In the data rows, 128 means zero.
Here are some points, one per row:
[116 143 106 110 102 144 116  97  86 161 108 131 141 106 111  90 139 123
 130  88 115 126 156  79 100 101 108 152 110 144 159 143 126 100 141 148
 126  98 146 130 166 129 139 142 122 123 123 130]
[106 133 111 131 142 174 134 115 112 181 112 148 140 122 122  95 137 153
  83  81 128 116 151  86  66 146 106 134 122 115 102 124 127 133 101 131
 220  95  94 162 137 111 109 134 145 115 108  80]
[146 181 106 142 152 168  91 153 112 112 119 152 159 110 114 110 107 144
 122  93 127 131 157 108 108  99 130 140 102 125 128 154 139 108 132 156
 121 102 132 131 153 113 142 116 122 126 117 113]
[134 156 134 144 137 143 100 145 128 176 116 156 134 106 128 120 122 122
 131  87 122  94 114 108 105 115 137 102 118 135 150 153 136 124 122 163
 112  74 152 131 158 144 178 146 142 120 128 108]
[131 170  97 146 145 119 153 122 136 110  88 131 184 104 159 109  79 114
 115 121 156 109 177  93 106 156 113  68 122 135 163 156  90 160  76 132
 117 148 154 114 168 148 128 157  95 158 103 113]
[134 127 155  81 163  94 106 122 107 127 113 143 138 122 129  89  94 135
 119  89 118  50 128  75 142 102 102 127 125 154  70 133 129 112 124 125
  95 129 112 116 141 152 137  95 126 118  98  96]
[116 109 106 112 161 152 131 129 118 107 123 123 149  87 122  88 125 115
 147 109 144 105 106 108 119  94 128 108 109  80 137 121 144 141 129 103
 100 112 155 136 144  94 136 131 116 140 120 108]
[126  99 126  99 175 136 119 147 123 130 116  81 151 134 156  92 136 140
 147  99 132 117 129 100  89 143  85 116 120 151 127 145 137 151 147 153
  94  87 147 106  96  98 127 130 122 146 106 139]
[118  98 132 126 154 115  91 106 145 126  80 143 163 139 148 141 126 127
 168 120 115 118 132 109 147 117  96  92 112 104 124 132 160 171 144 133
 133 118 149 113 137  86 151 133 142 154 149 110]
[115 119 137 149 143 119 140 141 132 102 129 146 131 155 142 128 124 122
 157 105 111  95 131 108 142 123 132 104  70 118 114 135 173 140 141  95
 127 100 118 134 110 102 142 149  91 133  76 119]
[103 131 164 128 133 145 142 162 116 141  64 138 123 129 161 122 101 102
 149 136 128 127  88 144 159  85  85  95 119 107 118 172 154 110 122 136
 136 143 165 143  94 122  98 131 132 114  75 110]
[ 93 106 146 140 184 158 132 129 153 118 146 108 109 154 124 117  80 112
 158 118 117 134 130 102 134 139 122  89 140 115  99 117 174 112 124 131
 145 140 177 106 131 104 146 145 113  84 130 159]
[ 98 110 172 102 136 111 154 159 127  97 136 118 138 165 147 134 100 116
 126 128 136 135 110 151 151 109 131 129 117 160 128  95 125 143 143 119
 179 134 162 126 152  92 148 139  91 101 128 122]
[103 135 172 116 116  98 170 150 112 110 137 121 117 111 153 110 106 168
 153 151 129 119 100 148 147 129 109 104 150 155 137  84 123 138 167 126
 178 122 136 162 158  95 145 145 125 130 119 145]
[ 92 104 138  99 138 129  97 158 107 116 136 117 135 147 129 164  99 112
 149 108 103  81 124 171 122 103 150 123 151 161 143 106  90 160 137 122
 181 132 118 154 123 136 104 134 137 171 125 191]
[128 127 138  84 130 150 135 129 129 120 102 163 119 123 111 157  74 179
 153 166 118 145  87 132 132 116 166 144 104 156 134 107 110 151 132 127
 154 124 129 105 126 133 107 164 133 118 130 176]
[144 147 182 118 147 141 159  94 125 155 118 117 134 118 155 125 114 154
 147 121  79 145 122 165 104  86 180 148 120 141 142 115 114 114 111  91
 136 155 109 134 119 132 123 122  93 159 157 173]
[124 141 137  95 167 133 121  96 119 161 161 177 105 143 179 136 109 180
 115 147 126 127 125 168 135 109 142 154 118 112 149 111 117 116 127 122
 141 144 105  97 136 120 118 136 116 150 142 162]
[157  93 147 111 140 159 158  88 168 151 138 146 143 151 103 110  95 139
 116 163 128 119 149 169 143 138 151 139 158 115 149 140 121 111 201 148
 120 117  85 145 130 150 131 131  80 148 133 128]
[117 144 160 156 147 120 138 107 144 145 103 162  98 162 108 103 134 145
 105 192 110 111 140 164  88 124 144 119 141 126 158 138 119 108 166  77
 126 115 139  70 125 143 119  88 129 149 131 140]
[ 89 115  86 151 130 132 131 104 188 160 121 141 145 142 157  87 124 100
 101 170 147 133 133 141 138 113 164 122 123 161 148 139 116  89 160 105
 119 144  79 103  96 144 132 131 174 136 120 148]
[136  97  89 181  96 156 109 101 141 140  95 139 112 110 142  91 123 152
  92 108 160 137  90 191 114 132 126 123 110 171  98  92 132 122 147 109
 119 137 135 110 149 156 118 111 103 140 159 155]
[158 133  79 150  96  83 129 148 175 147 112 108 114 114 132 134 101 138
 140 132 162  76 135 148 110 135 155 151 137 142 141 137 139  68 147 117
 131 135 138 126 105  82  80  92 107 117 184 118]
[120 145  43 131 126  77 123 106 142 109 115 113 110 133 128 114 123 141
 120 132 116 124 123 183 120 119 135 121 142 119 130 173 123 123 165 111
 146 120 126 140 101 146 114 110 122  77 145 110]
[125 163 114 151  83 133 102 110 136 120 137 108 105 156 113 123 127 142
 110  93 133 133  90 130 176 129 121 101 156  97 115 136  37 149 109 132
 103 113 100  98 106  79 143  96 102 121 134 126]
[134 138 106 126 105 109 141 156 108 109 130 135 126 109 122 167 130 123
  92  99 145 154 102 117 122 115 123 132 207 125 126 155 152 137 151  83
 126 133 101 117  94 120 148 136 115 138 153 108]
[158 148 119 113 107 131 144 146 136  98 141 140 126 172  95 168 146 131
 133  87 144 176 131 122 136  98  86 132 196 136 157 114 129 115 128  72
 100 125 120 130 123 122 124 169 160 148 138 108]
[129  89 102 105  57 101 164 171 177 124 146 171 129 134  86 156 119 140
 153 102  82 151 170 152  94 110  82 141 183 100  97 113 127 103  69 109
  92 142 107 120 135 108 185 133 144 114 100 146]
[152  87 107 182 134 116 179 112  90 138 152 144 110 150 145 153 113 115
 144 120 118 168 121 106 147 129 162 171 129 131 100 158  96 148 127 153
 117 125 160 157 173 133 109 109 190 149 133 101]
[177 106 129 152 114 145 141 124 134 117 142 103 109 111 156 177 141 147
 140 120 155 152 162  83 144 128 135 153 116 107 119 150 100 130 161 121
 162 146 143 123 144 158 161  75 166 145 109 149]
[161 128 102 139 133 132 144 153 126 170 165  89 140  91 139 194 175 137
 122 178  97 127 159 117 168 105 120 110 123 130  70 114  99 126 146 138
 130 125 144  77 130 152  94 147 112 144 123 110]
[126  86 130 118 123 134 126 143 109 150 157 121 108  80 104 152 182 155
 138 146 132 164 189 139 157 131 160  77 102 148  98 134  87 115 130 122
 124 128 144 119 107 141 103 137 120 138 128  87]
[124 128 134 110 115 152 147 118 100 111 193 148 155 102 110 161 164 127
 146 108  97 124  98 136 120 184 118  75 101 129 147 126 127 113 160 159
 116 191 132 113  92 149  93 111 165 103 148  97]
[ 89 124 159 124  98 122 104  94 159  86 196 135 166  93 137 149 160 112
 113 153 141 144 105 134 100 150 127 149 125 128 103 146 133 116 117 119
 119 107 176 145 121 152 113 115 126 126 118 122]
[178 142 146 107 107 145 110  81 147 105 193 109 102  92 120 123 130  58
 152 133 133 145 114 141 137 164 130 128 146 179 143 140 162 135  80 127
 155 102 107 116 130 129 106 120 127 116 108 108]
[134 127 165 129  93 136 106 121 135  86 166 107 102 118 115 121 142 121
  65 165 113 130 135 117 125 126 106 149 100 141 146 160 158 158  93 146
 132 155 130 138 102 114 132 139 145 120 166 141]
[153 135 160 130 109  92 132 115 129  96 128  98  91 139 124 134 123  84
  94 155 147 151 126 127  83 106 123 109 107 115 111 105 140 152  97 179
 122 118  90 152 103 135 118 132 157 116 155 152]
[147 125 137 138  94 114 114 134 131 115 151 121  87 147 128 101 122  92
 143 167 150 136 118  96 110 109  94 145 111 112 144 105 120 169  91 144
 130 142 108 152 105 174 120 122 123 120 171 132]
[109 127 141 156 124 123 115 107 122 130 108  98  87 111 116 182 109 105
 116 143 124 130 136 123 122 177  92 168 105 115 137  91 124 140 121 117
  84 128 108 182 123 130 125 142 125 119 138 115]
[133 174 124 139 136 123 146 133 121 120 105 147 112 132 108 111 170  98
 122 125 145 115 146 142 161 164 146 179 134 113 117  70 107 147 119 163
 117 126 156 144  61 148 163 127 142 142 117 121]
[115 131 133 144 122  89  90 169 128 183 129 114 157 137 107 115 164 150
 106 126 118 155 145 122 170 169 170 159 157  97 153  99 185 183 109 136
  95 151 133 139 133 150 103  93 107  94  94 143]
[135 181 103  81 138 155  86 170  99 148 102 119 133 177 149 113 174  92
 138 170 124 157 114 129 112 207 156 140 135 122 108 116 148 125 148 119
  77 161 101 151 165 123 138 135 131 105 129 132]
[153 105 125 133 139 100 123 139  91 124 106 106 168 160  90 121 166 124
 110 141 144 130 109 122 172 171 146 148 112  86 146 130 131  73  81 134
 143 140 121 137 154 143 148 147 149 128 136 149]
[ 99 128 137 150 141 125 144 127 111 103 101 100 125 135 108 145 202 149
 150 134 164 120 122 126 152 124 135 162 146 116 143 147 149  93  88 181
 132 151  87 126 177 140 137 135 152 122 129 136]
There is one direction along which these points spread out most. Take the direction at right angles to it along which they spread out most. Go by this last direction. How far along it is each point below, from 0 to 99? The average is 50, and the first point in the table lies past the average. One standard deviation of the points above along it is 16.
[158 148 119 113 107 131 144 146 136  98 141 140 126 172  95 168 146 131
 133  87 144 176 131 122 136  98  86 132 196 136 157 114 129 115 128  72
 100 125 120 130 123 122 124 169 160 148 138 108] : 60
[134 127 165 129  93 136 106 121 135  86 166 107 102 118 115 121 142 121
  65 165 113 130 135 117 125 126 106 149 100 141 146 160 158 158  93 146
 132 155 130 138 102 114 132 139 145 120 166 141] : 64
[ 89 124 159 124  98 122 104  94 159  86 196 135 166  93 137 149 160 112
 113 153 141 144 105 134 100 150 127 149 125 128 103 146 133 116 117 119
 119 107 176 145 121 152 113 115 126 126 118 122] : 61
[144 147 182 118 147 141 159  94 125 155 118 117 134 118 155 125 114 154
 147 121  79 145 122 165 104  86 180 148 120 141 142 115 114 114 111  91
 136 155 109 134 119 132 123 122  93 159 157 173] : 17
[131 170  97 146 145 119 153 122 136 110  88 131 184 104 159 109  79 114
 115 121 156 109 177  93 106 156 113  68 122 135 163 156  90 160  76 132
 117 148 154 114 168 148 128 157  95 158 103 113] : 57
[116 109 106 112 161 152 131 129 118 107 123 123 149  87 122  88 125 115
 147 109 144 105 106 108 119  94 128 108 109  80 137 121 144 141 129 103
 100 112 155 136 144  94 136 131 116 140 120 108] : 53
[128 127 138  84 130 150 135 129 129 120 102 163 119 123 111 157  74 179
 153 166 118 145  87 132 132 116 166 144 104 156 134 107 110 151 132 127
 154 124 129 105 126 133 107 164 133 118 130 176] : 21
[134 156 134 144 137 143 100 145 128 176 116 156 134 106 128 120 122 122
 131  87 122  94 114 108 105 115 137 102 118 135 150 153 136 124 122 163
 112  74 152 131 158 144 178 146 142 120 128 108] : 59
[136  97  89 181  96 156 109 101 141 140  95 139 112 110 142  91 123 152
  92 108 160 137  90 191 114 132 126 123 110 171  98  92 132 122 147 109
 119 137 135 110 149 156 118 111 103 140 159 155] : 30
[129  89 102 105  57 101 164 171 177 124 146 171 129 134  86 156 119 140
 153 102  82 151 170 152  94 110  82 141 183 100  97 113 127 103  69 109
  92 142 107 120 135 108 185 133 144 114 100 146] : 61
[118  98 132 126 154 115  91 106 145 126  80 143 163 139 148 141 126 127
 168 120 115 118 132 109 147 117  96  92 112 104 124 132 160 171 144 133
 133 118 149 113 137  86 151 133 142 154 149 110] : 48
[177 106 129 152 114 145 141 124 134 117 142 103 109 111 156 177 141 147
 140 120 155 152 162  83 144 128 135 153 116 107 119 150 100 130 161 121
 162 146 143 123 144 158 161  75 166 145 109 149] : 59
